In the rows, 128 means zero.
One turn moves every row onto another: examples first, then more rows asked
Z_621: [134 178 136 141 131 146 103 164 122 161 109 124]
Z_410: [ 92 150 138 144 129 127 158 143 137 152  78 155]
Z_760: [137 172 144 133 126 153 102 171 114 146 120 124]
Z_370: [ 85 141 168 115 170 145 113 150 112 158 114 155]
Z_344: [112 123 168 103 161 109 131 159  99 128 108 133]
Z_561: [109 138 119 142 154 121 154 143 130 127  93 162]
Z_340: [ 92 151 144 116 156  97 146 153 118 150  76 143]
Z_567: [138 173 140 133 119 152 103 165 119 148 116 123]
Z_218: [102 128 175 103 154 151 103 140 110 144 124 148]
Z_818: [131 111 137 127 147 130 140 139 118 105 116 150]
Z_727: [ 71 141 145 129 161 137 150 155 100 150 102 122]
Z_241: [140 171 140 135 125 148 100 161 121 154 114 120]
Z_67: [103 122 173 136 162 143 148 169 107 134 118 146]
Z_347: [ 88 142 154 147 160 134 158 166 120 150  95 156]
Z_249: [119 130 148  95 119 103 130 127 119 129  84 131]
Z_639: [135 177 136 135 118 149 106 164 122 151 111 126]
Z_710: [129 181 138 139 131 151 108 173 117 154 112 128]
Z_267: [100 142 151 102 119 140 105 111 133 151  96 150]
Z_230: [110 131 130 141 170 125 152 154 121 123 106 160]
Z_240: [ 97 138 160 114 171 104 140 166 103 143  93 140]
Z_319: [ 71 150 131 128 139 131 152 138 114 154  84 123]
Z_295: [139 175 136 139 124 146 102 160 123 157 110 123]
Z_147: [126 114 160 119 104 139 136 128 127 120 106 138]
Z_169: [103 148 139 107 129  97 140 133 125 144  71 139]
Z_354: [109 127 166  95 128 147 100 120 121 140 115 145]
Z_311: [133 176 143 138 131 153 105 176 115 150 118 126]
Z_930: [133 175 139 142 136 146 103 169 119 159 113 123]
Z_432: [137 171 143 139 137 149 101 168 117 157 119 122]
Z_987: [ 84 142 129 118 114 132 144 120 119 144  84 117]
Z_22: [141 168 143 137 130 149  99 165 117 152 118 121]
Z_265: [130 119 127 127 131 126 142 128 130 110 104 152]
Z_74: [129 182 134 138 125 149 107 169 122 154 109 127]
Z_413: [100 124 143 108 111 139 135 118 111 129 101 110]
Z_866: [101 114 156 109 132 144 133 135  97 125 117 107]
Z_387: [ 77 157 153 120 160 139 120 142 125 168  94 161]
Z_163: [124 117 164  94 135 109 126 139 106 122 102 128]
Z_91: [122 116 139 135 165 130 146 152 115 114 116 155]
Z_447: [111 136 141 128 101 131 147 125 139 139  82 147]
Z_443: [123 108 175 122 134 145 135 149 110 120 121 139]
Z_45: [ 85 157 144 113 134 135 116 122 135 165  86 159]
Z_603: [ 86 123 158 118 156 144 141 153  92 135 118 113]
Z_692: [119 131 118 135 135 121 149 129 136 120  91 157]

Z_413 -> Z_987
Z_567 -> Z_639
Now find these:
Z_387 -> Z_370
Z_340 -> Z_240
Z_443 -> Z_147
Z_295 -> Z_621
Z_692 -> Z_561

